In the rows, zero is written as 128.
One turn moves each row of this set onto another row. After a few examples, where does it send each row asked below?
bal: [ 80 149  96 132 100 130 116 150 104 110 156 107 141 133 112 128 137 115
 131]
movek: [115 133  98 110 119 116 107 161  98 128 158  92 134 101 116 118 117 118
 154]
loz: [106 133 116 115 112 125 138 125 132 118 155 151 122 133 133 156 127 126
 131]
famur: [ 88 133 107 129 121  93 111 133  94 125 160 106 149 113 126 130 130 125
 140]
rimug: [111 120  99 124 124 113 114 171  98 126 161  98 129 106 126 121 112 120
 145]
fas: [ 81 152  98 131  96 124 119 139 112 105 152 105 135 139 115 135 139 108
 127]
Tasi: [117 126 119 116 109 121 136 127 131 121 149 152 114 139 135 151 127 125
 136]
lebus: [121 112 102 122 119 117 117 122 124 130 124 119 129 143 116 149 124 133
 167]
gezed: [113 123  92 112 124 110 110 161 101 123 156  94 135 100 128 124 107 117
 152]
tuz: [105 125  93 104 130 116 112 158  97 131 159  92 133 105 122 120 106 120
 147]
femu: [117 121 135  96 147 118 120 139 131 117 129 114 118 135 118 152 106 122
 124]
raf: [ 98 149 126 103  96 120 108 141 102 123 156  84 118 128 109 137 147 118
 131]
sekub: [108 133 108  93 102 134 110 156 143 126 116 120 116 137 127 146 118 131
 124]
sozus: [115 131 118 117 118 124 126 121 130 120 143 155 123 138 137 146 125 116
 127]
zimeg: [ 84 138 101 134 102 126 118 136 108 113 154 100 141 139 119 131 141 106
 117]
vel: [103 140 123 101  91 121 113 144 109 119 152  86 105 132 108 137 148 109
 128]
mebe: [ 98 120 108  91 120 107 117 155 115 134 169  91 110 105 121 131 142 104
 132]
rem: [109 137 107  97 108 126 102 150 151 120 117 131 112 141 120 141 121 125
 135]
Lavi: [103 127 103 104 103 126 103 162 143 127 122 127 104 138 130 147 115 131
 136]
zizu: [113 122 134  95 146 120 113 132 132 112 142 110 118 128 119 160 104 118
 129]
Meror: [118 120  99 121 123 117 108 118 135 125 127 115 121 144 108 148 121 117
 169]
ler: [116 126 134  97 151 113 123 135 130 126 133 112 111 128 107 153 111 121
 126]
sep: [113 145 105 115 148 116 136 147 134 131 117 123 120 135 140 140 116 104
 150]
Vevu: [100 126 107  95 123 110 122 161 105 136 166  99  98 104 120 132 132 103
 130]
mis: [ 92 145 101 133 117  97 107 134 106 119 160  94 150 117 131 140 119 127
 146]
dif: [ 94 133 112  89 118 113 122 161 102 139 166  97 100 111 122 128 133 113
 130]
ris: [ 93 135 104 139 118  94 112 130  96 115 153 104 150 121 128 135 119 124
 139]
kar: [113 140 108 120 141 119 131 151 127 132 115 124 122 133 150 133 117  97
 139]
Rotap: [ 91 131 105 100 124 119 120 158 100 140 166 100 107 109 116 127 140 102
 124]
zula: [106 153 118 114  92 120 113 149 115 124 158  89 104 130 104 131 143 109
 131]
nuf: [ 77 150  95 128  99 118 120 134 109 114 152 107 140 140 112 124 140 115
 133]
tal: [105 130 103  92 106 128 108 153 150 123 125 128 113 136 129 150 114 132
 130]
dipem: [ 97 142 123 100  91 125 119 144 107 117 159  92 113 136 104 129 147 117
 131]
romo: [122 113  99 115 123 122 120 118 131 126 125 118 127 147 119 149 125 120
 167]
gad: [114 118 139  92 149 116 118 139 133 114 134 121 113 135 117 152 122 118
 135]
lifu: [114 122 125 113 111 120 136 126 132 113 154 148 121 134 141 148 135 113
 137]
migo: [116 139 100 110 145 121 142 151 132 131 121 124 127 125 142 135 122 102
 153]
Feg: [122 118 102 113 128 125 105 116 126 128 128 121 127 142 124 155 116 125
 164]
Tera: [ 97 141 104 131 121  98 117 130  93 122 155 103 152 119 127 123 116 125
 142]
Lesa: [113 137 106 113 146 126 129 157 127 131 122 131 114 134 147 142 119 108
 155]

dif goes to nuf
Feg goes to gad
Now these:
tal goes to romo
mebe goes to zimeg
Rotap goes to bal
lebus goes to ler
gezed goes to vel
zizu goes to lifu

One turn moves each row of this set onto another row. After a few examples, where does it send each row asked below?
Niku: [142 127 152 123 107 137 136 124 139 143  95 123 126 129 117 103 128 105]
bol: [143 134 150 116 102 121 127 133 133 143  95 127 119 135 126 119 136 115]
viti: [123  88 116 108 101 125 126 137 134 126 104 114 124 114 124 120 106 140]
Pegog: [138  98 128 138 101 179 110 139 146 137  94 121  94 120 122 136 122 144]
dinef: [139 106 134 143 103 165 108 152 150 133  99 126  91 122 122 147 130 151]
Tez: [152 133 160 111 124 149 127 120 137 122 105 129 135 119 115 145 145 138]
bot: [152 127 158 122 123 156 133 125 139 125 115 134 142 116 113 137 147 136]
gal: [151 118 149 129 123 147 115 120 137 136 109 135 154 111 116 129 132 136]
tok: [141  97 131  99 112 114 126 150 152 114 112 141 100 125 105 149 131 127]
didu: [151 125 150 119 125 139 110 115 135 135  98 129 148 114 118 136 129 137]
Rukor: [152 125 150 130 120 153 125 124 142 130 115 139 150 113 109 127 142 133]
bel: [123  92 140 125 115 145 155 145 158 112 121 113 122 105 102 113 114 129]
duru: [141 109 119 136 123 170 129 128 157 146 110 125 109 136 114  99 128 159]
vubo: [137 101 142 148 114 175 115 146 159 133  99 120  94 116 113 139 121 144]
govi: [137 120 130 140  97 167 113 124 162 130  86 126  91 118  98 126 121 136]
dedo: [142 137 167 128 115 126 138 136 147 136 101 124 116 131 114 118 135 110]
Riko: [140  90 142 117 128 133 138 141 170 115 112 135 109 114  87 128 114 113]
Mafem: [143  84 126 105 126 149 131 144 163 128 100 120 120 114 102 121 110 105]
Rata: [152  95  98 111 113 133 128 137 154 128 106 119 112 121 112 105 152 149]
rudo: [150 105 124 121 137 109 119 141 170 126  97 109 101 115 108 123 141 156]
tibi: [140 130 136 124 127 141 120 130 156 137  99 122  85 142 115 131 131 175]
furir: [126 113 123  98 101 109 124 147 142 118  97 109 113 119 123 136 118 141]
zigi: [144 100 139 111 129 127 132 168 170 118 115 128 108 120 104 144 127 117]
roza: [150  83 112 108 124 154 143 124 151 119 107 113 105 115 108 106 147 147]
Moti: [125 119 146 115 114 130 154 155 166 106 114 108 109 112 100 128 125 132]
gipin: [139 112 114 130 115 150 113 121 150 149 101 130 106 139 115 105 124 167]
Gefif: [141 102 173 134 122 143 145 130 132 138 110 127 118 126 124 116 125 116]
Puvap: [150 100 125 108 135 149 145 124 169 120  95 100  98 114  99 110 140 142]
mubet: [140 126 143 129 133 161 136 137 165 135 107 118  89 139 112 125 135 166]
tasep: [148  94 138 119 147 129 135 130 167 119  99 102  93 112 104 124 135 154]
Boke: [125 108 146 108 113 118 141 155 147 108 113 110 101 116 117 147 123 145]
Kero: [142 111 171 129 118 127 136 140 125 137 111 130 111 131 134 132 133 127]
rog: [141 118 122 125 124 142 110 133 149 149  97 120  98 141 126 123 127 174]
Vabo: [145  93 115  88 112 130 120 153 145 127 100 127 113 125 120 141 126 120]
saka: [151  89 110 122 123 113 118 141 154 128 110 121 105 118 117 120 145 162]
mup: [140  81 117  93 110 135 124 127 145 125  98 133 113 120 104 126 112 115]
sev: [124  99 118 115 101 138 137 137 153 124 106 111 132 109 105 102 108 124]
siru: [140 120 134 135 126 169 141 126 165 135 111 126  97 136 100 107 133 160]
nin: [151 127 157 111 127 143 118 118 132 131 100 126 140 117 122 146 135 141]
Rokud: [138 127 135 146  97 154 109 136 166 127  93 132  87 120  98 136 127 143]
lazek: [138 122 122 134  86 158 106 130 154 130  89 131  91 125 106 134 130 143]
Nata: [140 100 156 123 111 137 134 127 115 145 105 129 120 130 136 119 126 121]

mubet goes to tibi
dinef goes to lazek
Now these:
Nata goes to Niku
Mafem goes to Riko
sev goes to bel
gal goes to Rukor
rudo goes to saka

One turn moves each row of this set onto another row. After a few examples, where does it send each row asked below?
doliv: [122 105 104 154 137 133 144 103 113 131 128 100 125 126 112 120 138 141
 122 141 129 113]
zabof: [147 115 120 157 139 131 123 108 127 144 114 118 118 127 115 113 136 143
 162 130 133 105]
zitof: [119 104 134 111 160 126 126 133 122 144 116 135 133 151 116 142 139 114
 136 134 140 131]
pafud: [132 119 105 147 137 141 137 117 123 139 114 122 127 125  98 122 135 147
 157 142 127 101]
podu: [132 113 123 154 133 133 126 111 117 147 119 119 120 127 102 118 139 149
 156 139 128 102]
kab: [128 127 135 115 125 115 140 127 151 132 108 141 125 123 107 124  98 141
 131 126 115 104]
kem: [130 135 128 108 165 130 129 118 123 137 122 105 140 141 125 137 131 119
 136 149 147 149]
Mefiz: [136 123 148 122 125 107 129 120 152 137 110 138 119 125 117 118  99 140
 134 119 119 106]
vuto: [110 131 129 150  93 125 120 125 122 122 117 127 140 119 123 129 107 119
 122 125 119 143]
naru: [160 118 130 115 133 146 134 134 134 110 138 145 130 127 113 117 154 115
 140 128 140 129]
nam: [147 116 132 112 128 147 137 137 126 112 142 146 131 126 102 120 157 119
 134 136 135 126]
Ril: [121 130 132 153  95 121 115 120 127 123 116 125 138 120 133 125 106 115
 127 117 123 146]
Senuf: [160 112 145 121 129 139 125 129 129 117 142 143 124 129 117 113 157 116
 139 126 141 129]
Rop: [153 123 147 121 128 137 128 118 119 113 154 119 127 124 118 111 156 121
 123 140 142 141]
fid: [143 108 101 157 145 131 139  97 127 128 123  99 122 127 130 113 134 134
 132 127 137 119]
pega: [124 131 140 111 160 125 124 117 116 142 127 103 137 143 122 136 134 122
 133 152 146 148]
Fonu: [124 138 117 146  99 130 123 129 134 118 108 133 144 118 127 129 102 115
 136 119 121 143]
Vuta: [154 130 126 113 132 147 141 125 126 104 148 122 135 121 113 116 152 120
 124 143 141 142]
dades: [123 133 131 108 162 130 130 120 118 139 125 105 140 141 120 138 132 122
 132 154 144 148]
nitu: [132 132 136 111 163 126 124 116 122 140 124 103 137 142 129 134 132 119
 136 147 148 150]
tesu: [126 123 147 119 121 109 133 124 146 138 112 140 120 124 107 122 100 142
 129 126 115 104]
rer: [112 135 123 146  94 129 122 130 125 121 112 134 143 118 119 131 105 120
 131 125 118 140]
mut: [127 135 129 151  98 124 114 124 132 123 111 131 139 120 133 125 104 115
 137 115 124 144]
sav: [116 136 115 145  97 130 127 127 128 116 112 128 144 118 125 131 103 116
 125 123 120 144]
lig: [136 131 135 122 130 106 141 104 148 124 121 107 123 120 132 115  95 137
 106 126 125 126]
gudo: [139 127 136 118 128 112 136 123 157 132 106 140 123 123 116 121  96 138
 135 119 120 107]
kes: [125 103 138 114 162 123 122 130 125 145 116 134 131 151 122 139 139 112
 139 129 142 132]
virog: [130 106 129 112 164 127 126 130 130 141 113 135 134 151 124 140 136 110
 141 127 143 133]
luder: [133 111  90 150 144 138 149 103 124 124 122 101 128 125 118 119 133 137
 128 136 132 116]
fedep: [145 126 138 115 127 143 137 124 116 110 153 122 132 122 108 116 156 123
 120 147 138 139]
Bezo: [130 134 125 117 130 112 149 108 149 119 120 108 128 118 125 119  94 138
 105 131 121 125]
tig: [147 111 147 118 124 141 128 134 121 118 146 144 125 128 105 117 160 120
 133 134 136 126]
Desul: [120 131 133 118 125 109 148 109 141 124 124 108 126 119 119 120  97 141
 100 136 119 122]
kofe: [132 103 114 160 139 127 134  96 116 135 129  97 119 128 124 114 139 138
 126 132 133 116]
kasu: [123 107 126 109 163 129 130 134 127 140 113 136 135 150 117 143 136 111
 139 133 140 132]
vugo: [126 135 119 149 100 126 121 122 134 117 111 127 141 118 134 126 102 113
 130 116 123 147]
zupa: [126 128 143 123 125 104 139 104 141 128 126 106 122 120 126 116  98 140
 102 131 122 124]
Burob: [116 131 135 151  92 123 114 125 124 127 115 131 138 120 124 127 107 119
 132 121 119 141]
Roba: [163 128 135 118 133 142 132 119 128 108 149 120 130 122 124 112 153 117
 128 136 145 143]
bido: [147 121 103 149 142 140 133 113 132 136 110 121 125 125 112 118 132 142
 164 132 132 105]

Bezo goes to tesu
zabof goes to luder
Now these:
dades goes to kes
tig goes to Roba
mut goes to sav

One turn moves each row of this set onto another row. After a few examples, where does it send each row asked below?
Mabe: [117 154 116 171 141 122 129 124 133 118 124 145 162 132  95  95 147 116
 158 147 121 150 113 111 105 133 129 111 114 121 114 135  97 129 154]
vasu: [ 88 140 123 131 179 137 132 132 143 115 141 158 139 136  93 130 143 118
 143 132 122 145 114 144 103 123 139 145 153 121 127 100 105 122 120]
lepe: [120 143 117 146 164 124 133 121 157 115 139 113 118 143 138 121 123 116
 156 142 132 132  98 121  97 117 136 151 112 152 118 129 100 120 116]
dirun: [127 143 126 122 162 144 134 129 156 126 135  98 123 139 125 115 114 108
 149 124 120 137 109 127  99 105 119 141 112 134 109 130 116 127 120]
badu: [113 132 116 162 134 110 133 128 115 113 139 127 135 128 128 116 142 122
 153 145 129 188 120 131 113 136 145  98 141 111 129 132 126 134 131]
Tesop: [129 145 120 145 131 140 141 125 111 114 123 134 132 129  99 124 141 117
 140 138  78 135 121 117 105 129 134 130 117 118 141 153 113 120 128]
fefe: [ 90 140 125 128 178 140 132 133 143 117 141 155 139 135  91 129 142 117
 142 130 120 146 115 145 103 121 136 144 153 118 125 100 107 122 121]
susa: [117 134 118 172 139 111 132 126 127 116 141 137 125 132 132 109 146 122
 155 142 132 189 115 139 110 130 146 104 134 122 123 134 128 133 126]
Zigav: [117 153 117 162 139 125 129 126 129 120 122 139 167 130  91  96 144 115
 156 145 118 151 117 110 107 133 126 107 116 114 115 134  99 131 157]
zota: [134 147 123 149 134 144 141 125 120 119 123 139 125 131  99 117 143 114
 140 131  78 137 120 124 103 122 131 133 111 123 134 155 118 121 124]
tova: [105 147 128 148 140 141 126 113 132 125 141 141 127 131 136 131 175  99
 151 129 159 159 118 156  97 106 116 128 121 127 122 150 101 119 156]
zed: [129 134 127 125 143 179 136 107 123 118 142 151 122 136 150 112 115 108
 145 144 141 124 119 126 110 125 136 125 148 116 118 143 102 134 125]
ropa: [ 96 145 121 150 136 129 126 111 120 114 141 138 135 130 139 142 175 104
 152 144 161 155 117 142 101 120 126 127 129 125 135 147  90 115 159]
vedar: [ 98 141 125 125 163  98 131 131 116 110 149 146 117 137 144 117 112  97
 148 143 145 108 115 143 103 132 137 131 123 116 118 157 104 126 147]
Rizum: [104 145 131 128 136 149 127 118 123 127 138 126 137 126 128 133 167  96
 146 124 151 161 127 152 102 105 108 119 126 109 123 149 107 122 162]
dinom: [132 132 132  96 153  95 133 126 133 122 140 148 135 130 117 131 156 107
 144 135 166 129 120 128 103 126 129 129 143 109 119 114 106 130 123]
sef: [121 154 121 161 141 131 129 127 135 125 122 140 164 130  90  91 144 113
 156 138 116 152 117 116 105 127 121 108 113 115 109 135 105 132 155]
fiz: [132 147 120 160 136 137 141 121 123 116 125 146 121 133 104 118 147 117
 143 137  83 135 114 123 101 126 138 137 110 132 136 155 112 118 122]
kop: [126 133 126 123 142 177 137 107 118 115 142 149 125 135 150 115 115 109
 145 147 141 123 120 122 112 128 138 123 151 114 121 142  99 133 126]
Barud: [ 95 142 124 131 131 137 127 116 111 117 138 124 145 125 131 145 167 101
 147 139 154 157 126 138 105 119 118 118 135 107 136 146  96 119 166]
Kidu: [110 138 111 132 154 117 134 124 135 104 135  98 135 138 134 137 116 120
 153 155 129 129 104 102 104 132 141 142 127 135 134 124  92 120 125]
soku: [103 141 131 111 163 111 131 135 117 119 147 138 118 135 137 111 108  92
 143 130 138 111 121 149 104 122 125 126 122 106 111 158 115 131 149]
kena: [133 133 132 101 154  93 133 124 137 123 142 152 130 132 120 129 158 108
 146 135 169 129 117 130 102 125 131 132 140 115 118 115 106 128 120]
leros: [127 145 117 157 132 132 141 121 114 111 124 141 128 131 104 125 145 119
 143 144  83 133 116 115 103 133 141 134 116 126 143 153 107 117 125]
nese: [128 134 126 130 144 176 136 106 124 116 143 155 120 137 153 112 117 109
 146 147 143 123 117 125 110 127 139 127 147 120 119 144  99 132 123]
Soz: [103 143 129 124 166 105 131 132 124 117 149 148 112 138 142 110 113  93
 146 133 143 110 115 152 101 123 131 132 118 117 110 158 111 129 145]
siti: [117 133 121 152 135 121 133 132 118 120 138 122 135 127 123 111 139 117
 150 135 123 191 125 137 114 127 136  95 139 105 123 133 135 138 132]
gavab: [122 135 123 163 139 121 133 129 129 124 140 131 125 130 127 104 143 116
 152 131 126 192 120 146 110 121 136 101 132 116 116 135 137 137 127]
keni: [134 133 135  94 154  99 133 126 135 126 140 147 133 130 116 128 156 105
 143 130 165 130 121 131 103 121 126 129 141 108 115 115 110 131 122]
Bekel: [ 88 139 124 126 177 139 132 134 140 116 141 153 142 135  90 131 141 117
 142 131 120 145 117 142 104 123 137 142 155 116 127  99 107 122 122]
Dogeg: [126 133 124 128 142 173 136 106 120 114 142 152 123 137 153 116 116 110
 146 150 143 122 118 122 111 130 141 125 149 118 122 142  97 132 125]
bigo: [135 134 134  99 156  98 132 125 139 126 141 152 129 132 118 126 158 105
 145 130 167 130 118 133 102 121 127 132 139 114 114 116 109 130 120]
goti: [ 87 139 122 129 177 136 132 133 140 114 141 155 141 135  92 132 142 119
 142 134 121 145 115 141 104 125 139 144 155 118 130  99 104 121 121]
dizo: [115 138 120 108 153 137 135 132 134 116 132  83 141 133 121 131 108 112
 146 137 117 134 115 109 106 119 123 133 127 116 125 125 109 127 130]
voz: [ 97 139 127 113 160 104 132 134 109 111 147 136 123 134 138 119 107  95
 144 139 140 109 120 140 106 131 131 125 127 105 119 156 108 129 151]
Faset: [121 155 120 170 143 127 128 125 138 124 123 146 159 133  94  90 148 114
 158 140 120 152 113 117 103 128 125 112 110 122 108 136 102 130 153]

Faset goes to Mabe
lepe goes to Kidu
Now these:
fiz goes to leros
goti goes to Bekel
kop goes to zed
voz goes to soku
kena goes to dinom
Rizum goes to tova
susa goes to badu

